In the rows, 128 means zero.
Where one turn sends some rows of the set: a few examples, then the rows asked:
tefa: [147 113 124 101 123 169 167 118 112 141 152 142  81 109]
zizut: [136 100 118 107 132 162 167 119 115 144 160 148  85 106]
Tadaf: [125 139 146 104 118 143 151 149 137 128 122 131 156 148]
nufu: [159 130 123  97  96 123 150 119 101 146 146 139  72 154]
vif: [154 117 135 135  92  98 147 130 119 103 126  92  98 111]
Mip: [145 111 129 135 100  89 143 133 123 108 121  97  99 105]
Sazas: [149 121 133 135  92  97 148 133 118 102 113  94  97 101]
fir: [154 122 104 113 124 152 130 111 102  99 115  94 141 140]
gipod: [134 117  98 111 134 139 131 114 106 105 100 105 149 121]
Kamo: [132 138 147 107 114 147 150 151 144 127 131 130 154 155]
Dig: [144 109  96 119 137 138 124 116 116 101 124 100 147 137]
vikeg: [137 102 103 104 118  97 146 124 118 152 153 153  83 144]
Gik: [130 107 123 101 126 163 170 118 110 144 141 148  82  95]
manem: [133 128 116  90 106 109 158 126  89 152 113 156  81 128]
Bola: [123 131 144 109 120 141 153 149 146 129 129 135 158 151]

manem turns into nufu
Tadaf turns into Kamo
Where do these go?
Sazas turns into vif
fir turns into Dig
tefa turns into zizut

Where one turn sends some rows of the set: a few examples, then the rows asked:
bas: [104 141 128 127 137 128 101 134 100 140 156  95 130 135 118 113 137 129
 104 146 140 167 130 154  94  95 135 111  89 151  91 149 141 114 168 109
 107 108]
duta: [119 150  82 169 162 154 132 135 131 102 102 125  99 112 118 131 124 105
  86 178 122 145  96 120 100 154 123 139 124  96 119 101  90 133 157 119
 112 131]
gef: [121 154  88 163 171 156 128 121 130 105  99 140  94 106 115 119 136  91
 119 159 116 154 103 117 107 147 129 148 123  92 116 107 101 122 160 125
  93 136]
Tini: [131 166  81 143 149 101 128 164 179 117  91  71 136 114  97 122 144 120
 135 116 138 134 136 135 142 115 133 156 122 124 109 127 128 125 111 102
 139 118]
pav: [141 138 127 168 122 141 137 119 146  80 140 114 117 116 102 131 127 109
 124 172 100 156  90 119 135 141 140 107 116 105 155 126  97 114 130 110
  91 138]
Pez: [ 87 184 107 152 164 127 115 131 120 117 128 100 130  94 134 117 122 114
 131 145 146 160 135 114 139 151 115 104 105 115  98 128  88 143 172 132
 128 164]
Bal: [116 153  73 170 167 153 139 122 127 108 108 132 100 108 112 116 131 101
  95 180 114 151 103 111 107 162 118 144 118 101 123 119 109 126 152 121
  98 127]
puvan: [125 160 106 149 122 136 136 179 151 138  78 133 113 138 100 119  95 114
 108 118 118 139 149 146 135 117 141 162 137 101 134 114  99 127 124 158
 129 123]
bar: [116 126 113 163 137 146 145 125 129  73 129 117 124 115 103 121 146 109
 124 149 111 174  92 117 133 128 133  98 123 107 145 120  91 102 130 104
  92 148]
Veko: [165 115 135 154 151 125 111 158 162 115  95  69 127 116 108 122 121 124
  99 137 158 154 137 143 137 116 124 176 142 134  93 131 111 130  94 124
 115 115]
rifa: [121 154 108 145 105 144 149 186 159 152 106 131 125 131 111 119 105 123
  94 123 122 135 137 137 134 122 134 169 126 108 137  96 103 134 115 140
 134 122]
Niti: [122 126 128 159 137 134 153 136 133  77 128 123 126 121  87 135 143 109
 128 156 122 175 101 117 127 139 137  95 113 106 144 118  87 113 130 111
  82 143]
nesul: [135 136 150 151 119 126 118 140 128 134 106  88 132 128 124 111 148 129
 107 128 126 189 115 128 177 152 128 122 118 123 124 112 110 147 128 145
 129  80]
fetu: [136 130 118 152 128 139 150 130 136  77 124 132 123 115 104 125 145 117
 119 158 109 158  93 116 123 135 142  98 109 100 155 137  96 105 126 110
  79 141]
Nubit: [131 151 103 158 113 144 142 175 156 132  87 135 130 124 110 119  90 106
 109 116 120 131 151 141 134 137 136 175 136 114 125 113 118 139 114 150
 121 123]
das: [127 163 139 130 148 119 139 138 135 126 118  95 185 124 117 105 116 115
 145 167 105 177 114 150 119  91 148 124  87 156 132 155  91 123 134 118
 151 104]
noz: [134 141 139 145 127 138 122 148 131 123  99  88 153 121 133 106 149 140
 118 129 117 186 115 117 182 146 141 127 125 104 121 123 118 149 139 138
 120  91]
sur: [183 119 127 145 158 115 109 146 155 113  89  76 134 127 110 119 125 134
 103 148 161 155 134 128 150 128 135 167 132 125  91 147 111 135  98 115
 106 111]
vos: [110 146 133 124 145 122  99 129  97 151 141 106 129 147 114 113 131 136
 107 145 148 154 137 137  84 108 135 120  95 137 103 145 153 121 168 104
 100 102]
lif: [118 167 134 113 138 129 127 136 143 128 120  92 177 111 136 116 126 126
 152 161 101 164 115 152 129  94 147 124  84 156 113 167 105 126 138 127
 144 104]
Govus: [122 151 126 111 158 128 144 143 147 120 114 108 169 117 135 103 127 119
 143 167 102 181 131 150 116  87 144 118  92 159 116 163  75 133 134 116
 137 121]
kibi: [138 141 158 169 161 144 116 134 109 112 116 137 123 116 127 149  88 113
 110 141 150 137 137 135 118 138 155 118 124 126 145 140  96 123 123 127
 103 181]
Tif: [172 116 133 147 153 115 109 155 148 130  85  78 130 123 103 136 129 135
  94 147 165 160 124 136 134 122 134 170 135 134  85 131 100 134  97 122
 119 112]
Rigof: [105 147 118 128 144 149 107 154 121 147 137 117 119 119 110  97  78 131
 108 179 132 158 144 155  76  79 152 129 108 137 112 143 121 101 120 102
 130 127]
kuf: [131 166  94 143 149  97 131 182 173 114  96  64 131 124  88 121 145 120
 134 127 137 147 151 144 144 106 131 145 111 120 110 116 114 131 123 105
 139 115]
peziz: [137 135 153 163 143 146 119 135 106 106 133 126 137 121 132 139  93 122
 104 144 163 121 136 122 124 128 141 129 116 117 148 124  90 122 123 113
 113 186]
Vila: [118 147  86 174 163 158 131 127 143  96 118 133  97 112 115 125 115 100
  80 176 123 153 101 127 113 148 120 149 125 102 124 114  95 125 160 118
  93 139]
gosar: [110 150 118 120 129 133 110 147 129 141 138 111 126 113 113  92  74 134
 121 177 130 142 142 146  78  97 160 106 104 133 105 150 123 101 113 112
 134 118]
fimos: [111 151 124 125 133 136 115 151 115 139 130 123 126 122 109 101  84 130
 109 190 145 152 133 155  71  83 164 113 109 126 104 141 106 106 119 110
 142 126]
gezuk: [144 158 138 126 162 138 139 143 118 133 122 131 147 142 130 133 134  92
  81 162 137 141 137 151  93  98 115 178 110 169 120 137 121 148 148 107
 127 120]
Tas: [111 146 116 129 136 133 111 151 122 136 133 125 120 104 110 104  73 125
 122 158 117 146 132 158  75  85 172 109 110 141 100 155 131 113 130 113
 131 124]
moza: [ 96 186 109 151 152 136 116 125  92 108 127 109 146  91 134 105 136 116
 142 146 138 161 109 124 143 149 114 116  97 111 117 138 107 128 170 132
 135 146]
vov: [139 166  89 158 138 102 118 164 162 118 102  70 136 109  86 110 135 123
 144 121 134 142 137 140 143 112 123 177 113 132 112 118 120 125 115 111
 147 108]
pel: [113 190 108 159 156 141 107 129 110 118 131 101 141 103 123 114 124 108
 132 150 138 151 118 126 141 149 103 104  84 101 113 121  96 130 178 122
 145 147]
kibe: [102 140 128 124 149 118 106 139  97 143 150 103 118 149 109 125 130 130
 113 149 148 163 135 150  89 114 129 108  86 150 101 135 140 130 173  99
 110 105]
zavur: [120 119 142 144 124 126 132 149 126 130 100  92 129 121 120 102 150 140
 103 130 118 193 141 121 165 135 134 126 127 119 108 122  97 157 139 157
 110  91]
zak: [177 132 135 148 156  99 104 160 158 119  88  78 115 124 122 118 129 130
 103 135 152 167 129 140 148 115 149 165 137 128  95 148 114 135 104 122
  97 118]
rifi: [130 151 131 133 142 134  96 134  96 151 158 109 132 146 112  95 129 130
 115 158 147 170 134 150  93 116 137 124  95 138 107 141 153 122 170  91
 112 106]
Forob: [126 165  92 150 151 108 117 168 181 119 102  60 144 126 101 119 148 129
 129 113 134 158 134 132 154 103 135 160 114 120 100 115 114 122 125 104
 131 116]
koni: [153 167 135 119 175 135 117 156 122 131 106 137 131 142 139 127 120  91
  94 144 131 149 144 161  81 109 120 163 119 165 114 142 121 146 152 121
 117 107]
div: [138 150 138 168 146 144 113 139 112  99 128 148 122 121 142 134  77 115
 107 150 144 132 140 134 123 139 147 129 110 125 153 142 104 130 122 119
  93 177]
ribet: [151 165 143 121 161 147 117 147 118 137 103 134 136 147 137 122 117  91
 104 160 134 146 165 151  93 104 121 177 113 159 121 143 136 145 132 119
 110 117]

Tini turns into gosar
duta turns into kuf
Where do these go?
bas turns into Vila
Pez turns into rifa
noz turns into ribet
zak turns into rifi
nesul turns into koni

